In the data rows, 128 means zero.
Here are some points:
[155 161 128 128 150 152 179 157 152 174 128 159 158 167 161 165 128 181 128 128 154 163 151 159 141 167 154 159 128 128 166 161]
[155 146 154 156 153 128 157 181 162 160 140 153 181 168 167 128 144 128 148 157 154 149 156 180 173 128 128 164 128 153 149 172]
[153 152 173 163 128 169 183 147 128 128 155 149 128 147 142 163 145 176 169 159 128 156 153 158 128 178 150 151 136 144 155 166]
[158 128 148 128 163 154 133 184 177 134 157 176 177 180 176 128 173 128 144 151 163 163 173 166 194 149 165 128 187 181 169 165]
[145 138 170 150 128 160 170 166 166 182 156 164 151 156 153 173 151 128 177 167 158 169 168 173 148 160 128 146 163 146 173 169]
[182 147 128 138 141 135 161 174 161 173 138 173 179 172 160 192 162 124 157 128 148 165 164 128 145 152 183 173 182 169 158 157]
[163 167 154 157 160 128 153 168 162 151 168 128 157 168 159 160 183 151 163 168 171 128 173 155 165 158 159 166 175 128 177 157]
[166 149 156 159 164 157 128 128 163 128 166 163 128 135 161 128 128 141 166 156 167 160 163 171 160 166 152 161 163 128 160 170]
[157 128 150 165 163 162 131 193 175 128 166 174 184 186 128 152 172 158 128 146 158 159 174 170 189 144 172 159 184 178 174 180]
[157 153 150 162 128 128 144 175 172 145 128 128 128 157 167 149 128 158 157 145 158 158 169 174 128 163 163 151 171 161 157 175]
[169 184 171 178 163 128 171 156 159 171 168 151 128 172 159 156 148 195 154 170 150 162 143 128 138 173 128 153 153 138 156 164]
[166 128 128 176 176 128 166 157 161 128 128 153 162 168 128 172 146 128 147 128 158 162 147 146 154 160 177 163 159 152 143 151]
[158 128 128 170 161 158 137 166 173 129 174 175 185 167 128 155 162 181 151 138 185 163 172 162 128 165 171 156 172 174 160 177]
[179 167 128 172 147 158 134 177 168 153 164 141 179 193 186 173 129 173 132 166 128 132 153 169 128 128 179 169 178 145 141 166]
[160 150 128 168 159 162 187 135 145 128 153 128 143 147 172 170 165 165 168 151 163 149 155 153 128 156 158 173 133 160 153 128]
[163 166 150 163 128 159 140 178 128 133 157 173 128 189 128 150 170 159 128 128 165 152 175 167 192 138 166 159 182 180 167 174]
[162 173 128 150 161 145 128 163 166 128 170 182 154 168 162 163 185 151 155 128 167 166 175 128 165 160 157 163 128 189 182 128]
[172 184 128 128 181 186 191 148 128 128 128 139 128 139 151 163 130 187 164 159 151 147 126 128 125 181 128 133 144 124 128 128]
[128 167 128 178 159 194 144 153 128 128 128 159 174 145 176 142 156 161 174 134 128 160 160 128 185 168 128 157 151 128 150 173]
[157 153 149 161 166 170 128 174 172 144 151 160 175 159 128 146 128 158 157 144 154 158 169 128 187 128 162 149 167 167 159 175]
[128 128 158 144 128 145 162 165 160 169 155 161 128 181 156 184 170 150 128 177 164 171 158 128 155 150 159 128 173 175 128 158]
[174 128 172 139 167 157 171 168 160 128 160 128 150 156 151 182 144 152 128 187 128 168 128 128 128 128 164 158 162 128 157 157]
[163 160 128 164 164 128 128 164 162 170 128 128 162 177 173 176 151 161 154 128 128 152 145 142 156 146 162 173 162 166 172 128]
[164 156 161 158 162 128 162 128 160 128 163 164 155 146 146 155 128 144 174 160 166 162 174 161 128 128 157 157 162 163 166 161]
[172 139 168 152 128 161 178 158 151 174 128 156 161 160 149 169 150 142 128 167 157 158 156 172 128 128 157 168 159 150 160 128]
[128 148 161 165 128 128 180 128 128 181 159 141 158 140 148 159 141 172 128 162 160 160 150 161 128 128 149 149 128 128 147 164]
[128 128 128 156 128 150 179 159 158 177 159 174 140 156 181 179 192 176 145 164 151 128 143 128 128 128 152 178 142 182 162 127]
[174 185 157 174 172 159 149 169 168 128 177 166 155 128 156 151 170 158 155 169 128 128 163 159 163 167 170 128 175 163 159 159]
[160 138 165 147 161 168 173 164 153 174 152 157 159 151 128 178 154 155 169 128 150 160 165 160 150 160 167 168 163 150 157 154]
[156 128 166 151 152 165 173 158 128 172 157 152 158 159 148 178 152 128 171 174 161 128 128 169 146 128 163 172 160 152 156 161]
[181 202 162 163 148 157 128 182 180 158 176 153 128 169 168 128 165 181 166 156 176 172 169 166 160 178 178 160 174 128 158 166]
[155 128 172 128 165 179 175 128 169 182 128 131 142 163 135 152 144 166 176 179 139 162 143 156 131 128 152 146 146 131 148 164]
[162 155 160 155 161 166 160 158 158 158 165 164 156 147 145 152 168 144 174 162 165 128 175 163 158 170 158 158 165 164 165 162]
[152 200 128 180 128 168 143 128 128 128 176 148 147 128 156 156 164 128 158 155 128 128 159 128 158 191 161 146 154 167 156 170]
[153 153 155 157 167 164 160 150 128 128 159 155 161 150 136 156 177 145 174 153 169 174 172 167 151 177 147 128 162 168 174 128]
Then 40 other points, each followed by its number:
[153 171 164 155 166 146 153 163 167 128 128 128 161 128 159 155 178 145 168 174 128 169 173 155 162 155 157 169 180 186 177 128] 0
[157 154 182 167 155 169 189 139 142 194 143 159 135 141 161 160 172 183 172 151 146 156 128 155 128 175 146 128 133 153 156 153] 1
[128 167 154 160 160 147 146 170 165 150 172 128 128 171 154 128 184 149 163 169 128 163 177 128 128 128 128 179 180 174 177 128] 2
[162 173 171 163 180 177 128 128 156 181 181 150 142 125 159 128 128 172 173 156 154 144 125 149 124 128 160 145 152 128 128 174] 3
[151 156 165 172 166 174 164 144 128 154 171 128 128 143 144 145 152 158 170 153 177 128 177 143 128 195 158 128 151 157 159 165] 4
[165 128 180 188 178 171 185 128 152 187 164 155 146 144 173 166 153 182 128 128 168 149 141 153 156 163 169 166 130 142 136 152] 5
[189 174 194 128 128 123 152 170 178 116 185 157 169 159 207 144 176 203 173 212 128 187 167 208 141 155 148 197 178 128 199 156] 6
[156 153 176 128 150 167 185 154 150 174 158 147 158 147 152 161 146 182 175 163 146 160 157 128 132 178 148 157 140 139 165 128] 7
[159 128 156 155 128 147 154 128 165 152 128 175 157 169 128 158 181 148 166 169 172 128 173 128 166 157 158 128 175 183 177 156] 8
[177 180 143 157 140 178 146 152 174 142 177 176 128 161 128 128 128 130 192 169 183 128 160 148 170 153 163 181 128 186 178 154] 9
[128 128 128 128 159 128 128 173 128 141 159 170 166 128 128 140 164 146 128 147 128 128 167 170 187 163 162 151 166 158 159 172] 10
[143 165 145 172 166 165 134 167 170 139 171 171 183 173 179 149 128 177 143 143 128 164 166 151 194 157 166 160 128 179 158 170] 11
[155 154 172 128 153 128 187 150 150 128 156 147 156 149 146 164 146 178 172 161 151 154 150 157 128 177 152 149 140 142 157 166] 12
[128 148 168 145 152 168 168 128 154 176 128 128 162 153 152 179 145 149 173 128 157 163 160 167 152 157 165 167 161 128 128 158] 13
[174 194 128 180 177 128 159 137 162 169 180 128 128 155 181 128 191 179 128 149 166 170 159 153 172 171 167 128 153 171 155 147] 14
[167 185 171 128 128 128 128 155 156 177 128 150 156 128 155 160 128 193 151 167 128 160 141 157 140 174 128 128 128 144 128 165] 15
[147 128 168 169 164 144 164 149 155 177 181 163 158 128 171 187 128 128 162 157 165 128 170 136 156 162 128 169 149 128 153 156] 16
[128 128 156 152 154 145 152 172 164 154 128 174 158 166 163 128 182 128 163 165 169 174 128 128 168 160 159 171 173 185 180 156] 17
[173 148 128 147 128 170 174 161 165 164 158 145 149 154 128 128 146 143 172 174 154 157 128 164 145 128 171 175 167 152 167 128] 18
[164 128 153 157 159 128 150 169 164 128 171 128 156 128 156 158 185 151 128 128 174 170 176 155 169 128 158 166 172 181 178 152] 19
[154 158 159 162 157 147 170 153 152 168 169 128 166 173 167 176 153 168 159 167 172 159 157 150 128 153 128 176 155 128 165 128] 20
[163 155 160 158 128 165 161 162 160 158 164 162 156 146 148 154 168 146 175 159 167 164 128 162 157 128 154 128 128 161 166 128] 21
[172 136 166 157 179 158 165 128 142 164 163 156 163 178 145 171 128 133 175 178 178 128 160 151 157 153 128 128 165 163 155 185] 22
[145 174 148 176 167 128 134 164 175 140 170 128 177 176 185 150 164 173 128 141 168 164 169 128 192 157 163 159 169 175 161 169] 23
[163 155 160 157 128 166 163 161 162 128 165 128 157 146 128 128 168 145 175 161 128 164 175 163 156 172 154 158 162 128 166 159] 24
[157 169 154 159 167 144 129 128 179 115 173 128 128 128 199 144 171 178 151 158 152 171 176 177 193 146 158 174 177 157 184 128] 25
[179 181 170 176 172 171 128 149 161 177 159 176 135 137 157 143 187 158 128 148 161 163 159 160 164 173 160 128 146 153 143 153] 26
[128 154 128 164 128 175 142 128 172 146 150 163 175 159 163 149 159 157 159 128 159 158 169 128 184 162 163 150 170 161 156 171] 27
[128 128 128 166 155 170 187 147 148 179 155 146 154 147 142 162 142 175 172 160 152 154 128 157 129 128 150 149 128 144 128 166] 28
[163 143 128 151 154 164 176 162 128 172 154 152 162 128 150 176 128 148 171 171 128 128 159 128 128 161 164 128 156 128 162 159] 29
[155 128 145 159 158 159 128 182 174 136 128 128 128 182 177 128 128 163 145 154 128 165 172 167 193 150 166 157 184 179 168 168] 30
[159 154 151 128 128 177 144 174 170 128 149 163 174 159 165 148 159 128 158 128 160 157 170 172 184 161 165 128 171 160 158 174] 31
[128 168 159 154 128 140 154 173 167 148 128 174 156 165 158 158 181 150 162 166 168 172 177 154 166 128 160 128 179 185 178 152] 32
[166 128 128 148 160 170 179 128 159 174 149 149 128 157 128 177 153 148 160 169 147 152 152 157 141 158 159 166 156 128 168 128] 33
[159 128 155 128 149 128 163 170 151 167 158 128 165 179 128 179 162 155 159 182 162 163 159 164 160 128 165 176 174 173 128 157] 34
[128 164 128 175 167 157 141 168 128 143 169 174 128 182 181 152 174 166 148 136 128 170 128 128 200 156 165 167 168 169 167 172] 35
[163 166 168 163 179 168 146 185 185 128 160 157 169 159 172 140 128 128 174 128 162 160 155 171 179 128 165 144 174 172 128 175] 36
[173 183 143 128 172 171 128 182 128 142 162 128 177 179 172 146 161 171 135 156 161 167 158 166 192 156 128 147 180 162 146 163] 37
[173 164 175 163 156 169 175 164 128 158 154 160 128 153 131 147 171 160 128 160 149 156 171 166 134 172 147 136 158 152 164 169] 38
[128 174 161 166 162 128 164 168 161 168 165 156 128 181 128 173 152 165 154 181 128 159 149 163 157 156 174 165 128 151 155 156] 39
Which three of these numbered points are nearest to each point below by angle, seen from the average point of the first points? Their numbers follow each, nearest first.
[174 128 164 128 170 148 148 167 164 152 171 180 166 180 170 155 185 150 157 173 173 162 169 164 128 158 163 163 183 166 182 128] > 6 17 2
[128 165 154 156 158 145 150 168 163 154 128 181 158 167 128 158 184 148 128 167 171 169 175 156 166 157 128 166 172 180 176 158] > 32 17 8
[156 128 152 165 164 175 142 176 170 144 151 163 128 160 165 149 128 156 159 145 128 158 173 173 184 162 128 128 171 161 157 128] > 30 36 11
[162 128 150 165 128 183 128 178 128 128 152 163 128 162 172 156 162 147 156 137 151 154 165 166 186 162 166 128 128 157 166 174] > 31 30 35
[160 151 171 167 168 165 190 142 145 177 160 165 146 144 174 176 171 161 167 157 163 155 149 149 162 158 161 174 137 128 151 146] > 5 1 16
[164 157 159 159 128 163 163 128 128 128 163 163 128 146 147 154 167 147 175 160 167 162 128 161 157 128 128 128 128 165 167 161] > 21 1 9
[171 182 174 128 157 162 128 167 161 181 159 166 152 128 128 163 128 177 128 166 150 158 136 168 135 163 166 153 161 138 152 170] > 15 3 26
[155 173 157 167 166 128 158 154 163 151 180 172 128 128 165 158 173 162 128 128 128 128 128 143 166 163 159 164 160 128 170 155] > 35 26 14
[128 172 148 173 168 158 139 166 173 138 167 172 128 175 128 153 162 176 145 140 171 162 168 157 195 154 128 156 128 128 162 128] > 39 26 11
[158 152 171 168 159 163 183 138 143 185 128 128 144 128 171 171 167 166 171 152 164 155 155 154 128 161 128 174 134 159 128 149] > 1 5 13
[169 168 169 128 176 178 176 145 157 128 173 139 160 128 157 128 126 172 163 160 128 152 146 157 146 174 173 128 142 132 136 160] > 3 12 7
[154 168 160 171 167 148 156 128 128 153 181 174 165 128 164 156 172 163 159 152 176 168 128 128 168 165 155 162 163 128 128 158] > 3 5 26
[164 154 144 128 128 139 156 169 163 149 128 174 161 128 171 162 185 128 128 173 172 176 165 163 173 153 155 170 179 181 166 159] > 32 17 19
[128 150 151 161 128 174 145 173 173 147 128 164 175 128 171 128 160 157 155 128 128 160 167 178 183 128 128 149 173 163 157 176] > 31 27 36
[161 151 158 128 128 164 173 162 156 165 154 159 156 161 151 128 147 148 164 172 160 150 163 164 152 163 162 167 156 160 159 128] > 18 7 9
[178 167 154 171 165 159 169 167 160 172 165 161 168 191 150 169 159 161 153 173 159 166 154 155 160 152 128 169 167 142 160 128] > 20 37 6
[166 142 173 151 159 155 175 168 153 174 150 128 162 158 148 168 139 150 180 174 158 157 151 170 128 156 161 169 155 161 128 159] > 34 13 28
[169 160 151 153 141 138 156 159 150 128 158 160 162 188 163 172 162 128 150 185 128 161 164 159 128 128 162 179 163 168 171 136] > 6 2 0
[128 164 150 159 162 156 128 128 176 138 152 176 128 182 174 151 128 166 150 154 164 168 169 169 192 149 163 158 183 183 171 168] > 30 25 11
[159 161 167 156 157 138 171 147 128 169 159 177 128 165 128 170 188 128 164 128 158 168 156 159 128 143 155 191 152 170 174 144] > 2 38 33
[168 175 162 148 172 152 144 166 172 147 167 181 160 173 128 128 186 159 128 166 168 176 128 167 128 128 149 158 168 171 128 162] > 26 3 37
[163 140 163 147 147 171 128 159 155 128 149 155 165 164 133 180 148 152 172 185 167 165 164 165 140 168 158 170 164 146 128 165] > 34 13 22
[164 159 128 168 162 195 173 175 155 188 128 139 148 154 124 128 141 184 164 128 142 156 132 164 133 128 163 128 128 127 142 173] > 28 3 1
[154 133 128 160 150 163 128 150 141 163 127 128 151 128 141 166 131 132 172 182 149 137 128 148 142 157 159 169 168 149 145 152] > 29 33 18
